(in the rows, 128 means zero)
Where one turn sends some rows of the set: a few examples, then the rows asked
z_111: [140 121 114 125 135 140 168 112 113 124 141 150 143 113 107]
z_962: [143 143 139 132 129 143 174  91 132 110 130 114 160 135 157]
z_70: [130 108 139 145 117 150 129 143 135 130 110 141 125 134 126]
z_169: [142 114 123 140 181 151 169 116 147 146 138 108 151 156 153]
z_779: [128 136  80 144 162 107 134 116 132 123 155 110 114 128 161]
z_277: [112 144  85 116 159 136 118 130 136 141 153 105 123 125 146]
z_451: [140 113 119 162 158 145 170  84 129 160 132 101 132 146 145]
z_987: [138 125 130 145 132 135 164 120 116  99 136 160 142 132 133]
z_766: [114 136  98 108 138 108 142 109 141 114 141  89 117 139 168]
z_158: [125 125 136 125 135 131 167 121 141 109 152 156 137 123 116]
z_102: [138  81 124 149 119 138 149 106 149 150 145  91 123 130 126]
z_915: [130 156  89 135 154 114 123 128 131 133 120 110 114 115 158]
z_732: [117  86 134 149 116 142 136 117 156 163 137 120 146 130 139]
z_793: [113 132  88 130 154  99 144 115 125 113 138 123 108 142 163]
z_909: [ 95 132  92 104 155 131 129 116 139 139 143 101 122 145 155]
z_964: [148 107 118 137 158 120 172 138 134 119 140 158 150 124 128]
z_658: [154 144 127 133 134 135 179  90 119 138 110 112 149 116 139]
z_237: [128 139  90 120 139 117 124 120 147 120 153  81 119 121 159]
z_35: [ 95 123  88 106 136 101 129 123 141 146 134 121 127 120 153]
z_203: [145 109 132 126 150 152 140 160 147 143 107 122 132 136 126]
z_791: [139 106 128 127 128 164 138 136 129 135 128 118 116 133 103]
z_611: [119 129 139 154 165 141 172  87 151 160 133 123 142 143 152]
z_925: [124 113 151 139 133 152 137 139 153 127 128 128 108 145 116]
z_227: [118 138  82 122 142 105 124 126 138 144 145 119 131 101 149]
z_548: [137 157 148 119 134 137 176  99 145 125 119 121 152 122 144]
z_828: [111 142  94 118 142 106 129 129 130 134 108 122 107 130 156]
z_622: [120 119 133 146 149 162 157  90 146 156 139 106 155 152 160]
z_728: [123  94 145 155 122 123 150 108 173 153 137 107 126 130 141]
z_584: [166 132 134 125 141 126 177 121 145 115 112 104 157 124 155]
z_404: [139  81 124 132 135 125 154 129 169 152 144 104 157 123 143]

z_728 -> z_925
z_277 -> z_227
Now these:
z_793 -> z_766
z_404 -> z_203
z_102 -> z_791
z_70 -> z_987

Where one turn sends some rows of the set: a few examples, then the rows asked
z_541: [118 148 161 127 172 104 117 107 119 139 150 123]
z_596: [100 105 110 120 144 118 120 123 117 142 151 138]
z_516: [113 129 127 102 150 129 123 147 105 158 130 148]
z_173: [ 74 152 118 126 153 125 123 171 104 112 135 144]
z_615: [103 121 166 111 163  98 125 130  90 117 127 145]
z_804: [ 81 140 114 153 141 130 128 135 124 115 144 105]
z_249: [ 88 109 136 103 135 110 122 120 117 107 179 133]
z_550: [102 126 167 106 122 101 120 120 135  99 163 107]
z_266: [ 83 148 156 148 120 121 114 149 130 119 150  89]
z_882: [ 86 143 146  92 106 114 137 126 130 146 160 146]
z_757: [ 99 135 150 162 139 111 118 170 123  92 144 129]
z_602: [ 59 137 144 125 129 127 127 160  96  95 157 119]
z_264: [ 93 144 141  90 112 122 150 122 121 141 145 145]
z_968: [127 144 159 103 136 120 122 147 123 151 112 123]
z_152: [ 93 136 144 103 104 101 132 124 147 140 140 144]
z_521: [114 135 157 130 166 118 127 102 104 142 149 116]
z_842: [105 137 148 158 137 127 134 171 108 100 126 123]
z_613: [ 99 139 141 100 109 109 148 121 139 135 125 141]
z_777: [ 97 150 144 157 144 131 115 165 116 114 178 128]
z_994: [ 77 159 164 119 132 116 110 183 111 116 140 126]
z_91: [ 92 126 141 106  99 112 144 120 131 146 138 139]
z_72: [ 98 119 175 113 156  88 108 137 101 122 141 149]
z_184: [ 95 164 131 148 144 122 111 158 138 135 124 113]
z_686: [ 94 107 172 117 153 100 121 130  83 127 139 139]
z_66: [108 165 149 150 150 133 130 163 115  99 160 123]
z_481: [ 94 120 141 164 131 127 120 172 105 114 144 128]
z_640: [ 95 155 145  88 116 109 142 126 137 134 148 148]
z_966: [102 151 145 155 142 148 131 166  97 122 159 122]
z_474: [116 150 183  88 128 113 122 145 121 115 140 117]
z_610: [111 132 167 131 157 109 110 108 114 148 166 116]

z_615 -> z_541
z_264 -> z_613
Now these:
z_602 -> z_804
z_966 -> z_842
z_550 -> z_249

Where one turn sends some rows of the set: a few examples, then the rows asked
z_217: [134 135 115 149 135 103 169 127 137 152 126 150 128 129 147  92 133 141
 142 127 148 148 104 118 102 127 126 110 150 147 143 107 159 130 112]
z_896: [135 176 149 150 140 134 129 110 118 105 154 127 152 116 116 131 144  98
 127 144 127 161 146 120 141 140 135 150 131 138 106 146 126 139  94]
z_52: [135 134 150  97 134 133 154 142 123 138 151 117 128 123 125 144 133 106
 159 113 144 140 149  96 129 101 126 126 101 103 123 136 134 155 149]
z_806: [120 127 114 131 117 101 168 138 142 143 137 130 131  97 132 135 131 157
 127 132 128 169 109 118 116 142 114 122 126 152 130 123 156 139  86]
z_574: [144 178 147 161 151 137 131  97 102 131 139 119 145 117 132 123 130  91
 132 126 150 154 151 131 132 133 141 127 129 141 111 147 124 130 133]
z_632: [175 121 146  98 140 147 171 131 135 133 134 141 129 127 130 144 129  93
 164 133 143 135 128 118 138 117 115 116  92 124 110 126 137 138 153]
z_617: [153 142 157 101 129 133 128 122 138 128 149 133 134 112 121 144 119 107
 168 125 141 111 154 138 134 121 121 104  87 116  98 114 140 156 150]
z_405: [117 133 130 138 151 102 143 116 122 155 115 128  97 117 162 121 109 153
 133 137 127 148 108 162 133 130 121 102 125 122 135 108 144 113 114]
z_99: [137 126 133 149 134 114  97 120 126 139  98 129 119 133 131 136 117 113
 160 147 138 102 149 162 132 127 116 106 120 142 116  90 163 106 124]
z_653: [ 97 137 153 140 121 118 104 135 110 126 120 112 131 104 126 128 120  91
 143 141 130  99 132  92 122 130 130 116 148 180 129 124 144 120  95]
z_368: [140 150 142  94 118 127 120 142 142 109 150 138 148 118 109 142 132 106
 161 124 138 121 155 111 126  99 121 132 107 113 112 110 154 162 140]
z_614: [128 152 167 130 138 133 114 103 116 114 135 139 127  96 143  99  99  92
 138 164 126  89  98 120 120 143 139 110 142 157 126 114 134 125 108]
z_963: [102 114 143 127 143 156 156 135 131 132 123 132 116  91  89 111  99 114
 109 148 122 131 112  92 123 121 131 147 147 119 129 142 124 137 127]
z_340: [126 140 129 128 153 106 168 117 120 145 138 138 113 113 163 127 121 160
 129 136 131 160 110 147 125 143 131 112 132 118 133 103 148 115 102]
z_367: [153 134 152 109 135 131 130 136 144 117 136 152 137 146 117 137 143  95
 178 134 139 102 158 125 138 111 119 117 107 125 104  99 152 140 133]
z_949: [111 100 149 136 157 160 165 127 120 151 108 124 102  98 102 128  97 109
 118 145 128 124 121 112 135 134 128 126 134 127 119 141 120 116 137]
z_256: [128 104 133 139 132 114 133 119 128 116 117 131 147 139 111 100 112 129
 137 153 132 120 125 111 110 106  86 122 140 166 132 175 122 157 126]
z_7: [140 123 141 124 169 121 132 100 102 106 117 140 132 148 141 104  99 135
 128 161 130 122 121 145 122 103 103 126 148 124 138 150 117 130 143]
z_45: [132 129 108 147 127 101 144 133 149 141 104 154 123 132 139  88 127 133
 140 143 135 143  92 127 113 110 111 115 148 155 145 106 163 127 110]
z_663: [150 127 157  97 138 136 163 144 146 115 153 149 132 144 119 125 150  97
 167 141 129 128 132  94 136 110 123 137 108 108 119 123 135 151 121]
z_390: [163 164 137 163 137 142 140 107 126 117 129 139 160 124 117 124 143  80
 138 144 142 153 137 123 136 139 124 134 130 171 102 145 135 128 114]
z_913: [139 146 116 127 108 114  89 132 149  99 121 148 147 111 107 114 117 115
 141 160 126 118 122 133 113 107 116 143 136 135 129  92 174 141 113]
z_662: [119 105 137 115 147 116 129 120 108 104 120 116 135 127 124 154 107 146
 121 161 111 141 136 138 140 118  87 134 124 142 122 167 117 135 111]
z_386: [103 130 119 129 111  96 137 138 149 137 133 123 120  93 128 123 118 159
 126 142 113 161 101 128 123 127 109 123 122 139 133 128 149 150  85]
z_727: [121 104 137 133 157 160 165 137 129 129  99 149 114 115  96 116 110  99
 117 157 125 124 111 101 134 121 125 146 155 130 126 125 133 107 127]
z_960: [112 142 149 136 110 111  89 112 138 135 145 110 124  88 116 123  99 138
 144 146 125 111 139 149 118 137 125 112 103 120 116 118 145 160 113]
z_692: [125 153 139 110 129 132 106 121  97 106 117 119 134  75 139 156  94  97
 116 152 125 123 112 122 131 130 128 127 137 162 126 115 149 108 118]

z_806 -> z_217
z_949 -> z_963
Now these:
z_896 -> z_390
z_692 -> z_653
z_617 -> z_368
z_7 -> z_662
z_386 -> z_45
z_632 -> z_52
z_99 -> z_960

Where one turn sends some rows of the set: a few examples, then the rows asked
z_929: [107 125  92 114 172 129 149 187 166 117 183 131 135 132 114 173 105 131]
z_836: [ 90  91  80 144 132 113 133 178 189 139 178 158 142 124 133 173 116 145]
z_100: [124 152  49 152 143 122 134 177 173 131 133  99 144 142 145 155 150 126]
z_365: [104 127  97 119 154 100 127 172 163 136 163 127 107 118 136 198 100 149]
z_300: [ 87 133  55 154 137 149 113 186 176 132 118 153 132 111 103 182 102 130]
z_103: [110 156  65 167 132 133 110 198 192 116 125 118 157 110 135 174 125 131]
z_210: [ 89 121  60 151 118 141 154 167 177 140 173 101 114 131 114 198 137 138]
z_899: [ 97  95  76 154 127 123 131 171 196 154 164 136 146 129 128 204 112 159]
z_946: [ 93 161  92 134 139 141 155 181 172 166 159 115 126 163 158 149 125 133]
z_670: [100 143  74 147 104 106 150 170 173 124 143 116 101 140 121 194 117 166]
z_93: [ 82 107  85 131 132 110 136 180 177 111 173 159 141 128 134 141 108 150]
z_885: [ 96 137  71 137 135  95 139 177 168 139 154 126  95 136 130 208 113 147]
z_633: [120 124  59 127 129 146 129 163 169 130 126  90 118 103 124 163 147 141]
z_997: [ 71 137  73 127 122 108 145 185 166 105 161 138 141 136 142 129  98 154]
z_433: [ 67 126  83 143 130 136 123 172 161 136 132  85 172 129 144 169 118 116]
z_133: [100 128  83  96 147 117 112 209 168 145 140 119 140 148 111 158 141 132]
z_927: [ 75 145 103 148 128 111 159 152 155 147 166 136 148 116 146 174  97 152]
z_299: [ 83 166  81 145 122 127 106 186 165 140 128 147 177 139 110 161 108 137]
z_309: [ 92 133  49 120 129 124 134 202 169 156 145 137 139 156  88 161 137 139]
z_68: [ 86 111  73 134 164 141 143 175 171 139 168 136  98 138 110 188 126 134]
z_312: [ 59 155  95 134 129 139 161 163 151 145 154 122 149 166 125 159 109 141]
z_884: [111 119  49 116 148 130 154 176 156 155 151 123 154 107 112 188 117 111]
z_413: [ 82 136 109 107 129 138 157 168 151 120 175 115 154 130 111 159 101 144]
z_314: [110 138  85 130 149 125 144 166 153 139 139 145 187 155 116 152 111 123]
z_733: [135 127  58 147 130 163 144 177 184 133 156 121 154 116 105 139 104 147]
z_484: [ 98 141  80 147 129 138 122 154 162 139 113 121 139 160 131 132 148 144]
z_921: [ 99 145  92 113 115 142 102 185 166 142 136 150 154 106 101 155  99 138]
z_200: [126 147 107 138 141 153 136 173 189 136 149  97 118 152 147 154 130 158]
z_155: [103 119  47 146 161 140 137 162 161 124 117 112 141 127 100 191 121 140]
z_543: [126 152  90 147 107 113 161 175 185 116 149 118 115 132 138 168 116 172]
z_20: [109 142  86 118 105 128 141 163 156 155 146 121 166 134 136 131 139 122]
z_767: [110 148  60 127 136 132 118 205 175 143 148 154 151 105 113 174  95 113]
z_810: [119 157  99 153 134 119 162 176 184 135 148 142 118 138 155 152 114 165]
z_712: [ 87 126 101 113 143 122 107 189 163 120 128  93 167 141 124 165 127 133]
z_518: [ 90 134 111 133 149 105 137 156 156 126 165 128 142 115 134 190  89 157]
z_959: [118 140  81 162 125 143 147 165 187 113 158  84 137 148 122 185 128 157]
z_554: [ 89 166  80 138 106 127 107 195 175 162 138 132 157 118 140 153 133 125]
z_624: [ 69 157  64 119 118 119 145 187 165 129 141 114 126 139 152 136  96 162]
z_157: [ 88 160  64 124 134 129 136 189 177 148 125 101 119 145 157 159  94 173]
z_844: [110 116  77 142 124 133 128 172 198 159 146 105 142 127 136 207 104 175]
z_903: [ 75 119  71 157 142 161 128 165 170 160 132 107 143 122 154 154 115 115]
z_581: [ 83 150 102 153 131 121 163 160 170 159 154 150 123 128 156 154 110 158]
z_240: [112 145  71 131 135 131 130 186 192 157 134  91 134 134 153 190  96 177]
z_268: [ 97 134  60 147 105 148 117 188 183 129 129 119 135  81 120 177 122 128]
z_28: [106 128  47 137 108 148 145 179 173 141 150 130 148 135  77 151 121 155]
z_134: [117 122  64 162 161 170 134 172 186 148 141 123 141 122 141 141 104 128]
z_542: [ 94 151  90 152 129 145  91 187 187 138 111 132 136 120 138 153 137 144]
z_216: [103 109  91 104 147 148 134 157 151 154 132 147 148 122 104 160 113 131]

z_836 -> z_240
z_155 -> z_484
z_542 -> z_921
Now these:
z_959 -> z_312
z_518 -> z_670
z_903 -> z_133

Where one turn sends some rows of the set: a few examples, then the rows asked
z_370: [113 174  85 113 138 119 115 112 127 165 112 129 128 131]
z_129: [125 154 141 129 137  99 132 160 161 166 105 100 119 148]
z_246: [137 130 141 110 127  90 130 153 134 109 118  98 127 132]
z_106: [114 174  89 109 136 128 114 110 133 170 111 124 130 140]
z_741: [117 139 115 151 150 144 136 121 135 122 110 129 110  98]
z_328: [138 132 147 101 121 108 126 151 147 113 112  92 133 152]
z_279: [125 126 103 150 152 167 145 123 142 137 109 115 125 118]
z_591: [115 155 136 135 138 158 124 115 148 114 103 132 107 117]
z_238: [127 149 134 134 140  94 137 162 156 168 111 100 119 141]
z_384: [125 153 141 131 138  93 132 160 157 164 109 103 116 141]
z_454: [143 142 100 117 123 161 148 123 100 126 121 103 143 123]
z_14: [138 153 112 121 119 144 142 122  95 112 121 113 134 107]
z_84: [114 178  90 108 135 122 111 111 131 165 109 129 128 136]
z_40: [144 117 131 108 129 116 137 154 146 127 116  83 142 156]
z_492: [116 171  83 114 139 124 117 113 128 171 111 123 129 135]
z_303: [142 116 123 117 134  98 140 157 133 120 119  86 137 138]
z_204: [136 166 127 107 111 157 131 119 107 108 116 117 131 122]
z_230: [122 141 125 134 140 181 130 118 158 131 101 119 121 136]
z_748: [128 148 136 132 139 101 135 161 159 171 110  96 121 147]
z_502: [142 154 116 107 116 172 137 119 113 120 117 107 143 139]

z_303 -> z_246
z_204 -> z_502
z_384 -> z_129
Now these:
z_106 -> z_492
z_591 -> z_230

Where one turn sends some rows of the set: a few examples, then the rows asked
z_221: [153 112 121 125 130 133 125 108 156 165 103 114 139 135 116 147 105 155
 114 111  98 120  96 140 119 131 104 133 121 172 124 111 106]
z_561: [132 104 132 107 118 124 128 157 120 161 142 112 115 115 101 120  93 131
 143 150 129 156 110  65 193 150  97 157 112 159 123 126 135]
z_22: [124 122 132 108 109 119 131 151 145 180 121 119 108 165 116 152 133 151
 154 114 104 157 102  74 137 129 137 175 140 146 138 100 114]
z_187: [ 99 128 130 137 142 161 117 139 106 134 154 131 119 148 138 124 121 169
 150 118 111 144 118 118 184 114 108 132 110 134 125 131 104]
z_628: [135 132 152 117 111 109 121 175 131 117 116 132 101 139 132 135 132 140
 191 128 121 133 109 104 154 146  82 147 149 164 132 134 120]
z_188: [130 131  99 134 163 101 139 114 161 128 111 112 134 133 101 122 109 136
 122 142 113 128 134 112 155 135 100 101 127 107 149 116 121]
z_190: [134 111 143 134 107 102 121 145 140 141 138 118 133 140 124 108 105 150
 143 156 131 134 122 128 133 130  70 161 132 196 181 136 123]
z_378: [112 107 129 131 107 112 131 145 134 139 137  87 102 158  96 154  99 154
 109 155 143 144 113  93 101 122 111 123 133 148 143 116 109]
z_555: [101 127 130 115 121 105 124 136 134 154 142 114 132 146 101 141 129 147
 160 152 105 160 118  99 158 113 146 137 153  95 149 128 138]
z_308: [128 110 136 109 122 120 123 154 121 165 128 127 107 135 100 121  86 145
 157 149 146 152 115  76 200 145 113 151 108 145 127 131 148]
z_811: [117 110 126 125 107 112 136 142 146 132 136  90 119 151  93 154 107 157
 111 159 143 131 114 107  90 125 104 129 139 152 142 116 116]
z_616: [156 113 119 115 127 121 111 120 161 171 106 108 129 130 122 142  99 147
 125 103  96 128  93 138 125 131 100 133 127 174 121 119 103]
z_762: [111 117 147 133 132 150 108 138 109 141 157 144 122 144 138 136 117 160
 165 112 113 132 125 126 188 119 102 120 118 121 115 118 115]
z_764: [131 109 154 134 148 121 137 120 133 171 150 123 125 153 103 101 116 139
 134 160 140 135 134 103 147 151  93 132  77 158 169 119 131]
z_759: [134 120  98 127 158 109 140 113 164 132 110 111 141 137  89 128 107 142
 112 152 113 133 134 115 150 146  93 107 120 119 155 114 123]
z_939: [140 141 148 122 109 111 122 157 144 111 131 132 102 125 129 122 143 133
 190 137 113 127  99 106 143 140  88 140 133 157 120 154 117]
z_354: [118  91 146 137 141 118 144 114 114 159 137 127 150 130 154 106 134 140
 141 136 112 109 122 137 138 125  79 132 125 157 144 117 125]
z_252: [143 126 119 129 115 104 122 136 163 154 135 130 136 142 109 148 125 139
 178 102  61 165 115 107 169 139 110 135 137 128 147 110 118]

z_190 -> z_764
z_221 -> z_811
z_762 -> z_628
Now these:
z_555 -> z_252
z_187 -> z_939
z_188 -> z_616

